In the rows, zero is written as 128.
One turn or mirror swaps these rows in pairs. Which row does each one swap with?
The rows were stretched afterwards, more along some directions than others.
Z236: [137 145 124 128  93 127 164 127 139 150 105 117 124  93 124 126 153 147
 131]
Z932: [135 137 120 151 120 118 172 148 135 125 109  95 111 120 130 125 153 142
 136]
Z517: [143 118 144 112  88 101 132 160 109  79 102 121 125 102 137 133 119 120
 120]
Z19: [129 122 125 116  78 102 131 162 130 118 107 117 123 106 132 134 149 127
 122]
Z733: [162 100 112 123  60 122 155 151 105 153  96 129 125 111 119 133 115 124
 165]
Z880: [116 133 130 132 117 112 149 177 126 144 138 113 129 100 125 130 152 148
 153]
Z497: [123 110 117 161 128 133 162 156 110 143 128 125 148 130 110 153 112 129
 155]
Z56: [143 125 123 107 101 102 121 154 125 113 121 116 119 110 133  98 150 130
 133]
Z418: [142 131 127 129 107 118 154 149 112  90  98 112 127 106 132 139 128 129
 114]
Z412: [138 136 130 161 101 119 164 149 114 124 102  91 102 121 133 135 129 137
 151]
Z293: [143 114 130 118  77 101 148 173 102  90 104 121 139 101 153 138 122 121
 129]
Z765: [134 126 128 144  97 130 166 145 121 149 120 106 123 101 120 123 143 150
 131]
Z728: [122 128 123 138 137 121 122 170 125 151 132 137 144 104  85 129 134 141
 141]
Z357: [154 110 107 119  78 131 166 142 103 162 102 127 125 117 108 141 128 113
 146]
Z202: [135 116 121 141  63 118 130 162 115 125  96 118 120 109 129 146 144 131
 120]
Z881: [157 107 108 123  59 122 146 140  97 160  91 132 127 110 102 139 114 116
 153]
Z867: [131 124 135 127 107 114 148 162 127  87 121 120 141 109 163 139 151 132
 119]
Z76: [146 118 131 139  78 138 143 161 106 129 109 136 142 115 132 153 133 133
 133]
Z694: [152 112 107 123  56 116 151 136 104 165  84 138 124 102 117 137 130 110
 148]
Z378: [123 108 114 155 109 140 146 150 114 146 119 147 162 113 103 151 114 127
 140]
Z317: [126 125 125 142 111 145 158 134 128 103 110  88 122 129 133 139 151 148
 146]
Z945: [139 140 127 141 104 120 168 140 142 148 111 123 119  92 127 128 161 142
 105]
Z71: [127 131 122 152 123 112 121 159 122 169 131 140 137 111  83 116 126 137
 136]
Z139: [143 123 121 138  88 119 162 141 130 154 109 125 120  86 129 117 150 140
 137]
Z385: [127 108 115 116 116 107 131 178  97 140 127 121 141 120 110 112 104 134
 187]
Z927: [123 124 135 156 116 129 140 149 107 141 116 133 144 110  78 148  98 126
 128]
Z90: [139 112 123  97  99 110 115 155 124 115 123 125 132 115 130  99 147 124
 142]
Z806: [124 127 121 112  89 108 114 164 119 115 108 126 146 104 133 115 138 129
 129]
Z441: [144 120 136 142  93 130 138 197 106 121 127 132 145 109 123 146 128 129
 144]
Z447: [116 134 131 124 106 123 145 175 133 147 141 127 143  96 122 134 158 141
 138]
Z513: [141 110 113 126  74 109 148 173 117 119  99 103 113 114 143 143 141 134
 136]
Z373: [128 128 119  98  97  98 122 161 123 109 116 109 134 103 156 103 157 143
 142]
Z237: [133 114 117 125  86  94 152 161 132 122 101 111 107 114 143 132 144 128
 140]
Z729: [117 130 135 130 121 104 142 176 131 142 140 118 130 100 113 128 142 148
 146]
Z321: [143 107 120 154 106 138 148 171  85 139 114 138 152 116  85 155  91 122
 142]
Z191: [125 120 117 103  79 110 105 169 108 115 115 117 144 109 146 110 145 142
 150]
Z82: [146 124 123 121  59 110 147 147  96 148  89 126 126 109 121 146 129 119
 132]
Z600: [123 121 120 154 113 124 163 159 101 146 119 124 150 111 100 148 101 130
 147]
Z215: [117 116 111 131 114 108 122 169 102 153 125 116 139 121 111 114 115 151
 183]
Z602: [141 114 116 107 105 106 121 162 125 104 106 119 121 111 127 119 145 126
 135]
Z170: [118 140 125 127 114 124 153 176 120 149 134 109 135 101 119 144 151 151
 146]
Z817: [151 116 137 151  63 134 139 180  99 117 112 114 128 111 139 138 130 126
 141]
Z734: [134 126 117 145 117 151 177 119 125 131 110  94 116 132 128 138 139 148
 149]
Z314: [135 132 120 149 118 126 168 146 133 107 104  88 105 127 134 134 139 137
 139]
Z909: [134 114 123 110 108 104 151 153 119  92 111 125 134 108 156 132 134 129
 148]
Z359: [122 133 131 132 113 116 149 165 117 136 129 105 118 104 122 134 147 152
 153]
Z94: [124 108 106 135 109 116 125 171  98 172 127 131 153 120  97 122 110 137
 177]
Z912: [118 134 127 142 136 107 122 149 136 161 130 139 138 112  91 112 135 139
 137]
Z284: [135 115 141 150  92 123 130 185 107 116 116 133 146 113 125 154 129 142
 148]
Z610: [140 139 131 137  98 111 155 142 137 142 112 121 121  83 124 119 149 152
 123]
Z289: [134 114 117 130  68 105 137 168 122 122  99 115 118 110 142 138 148 124
 129]
Z353: [147 116 127 142  85 131 143 189 106 135 124 133 147 111 119 137 139 125
 141]

Z602 pairs with Z728
Z293 pairs with Z600
Z880 pairs with Z289
Z945 pairs with Z357
Z76 pairs with Z734

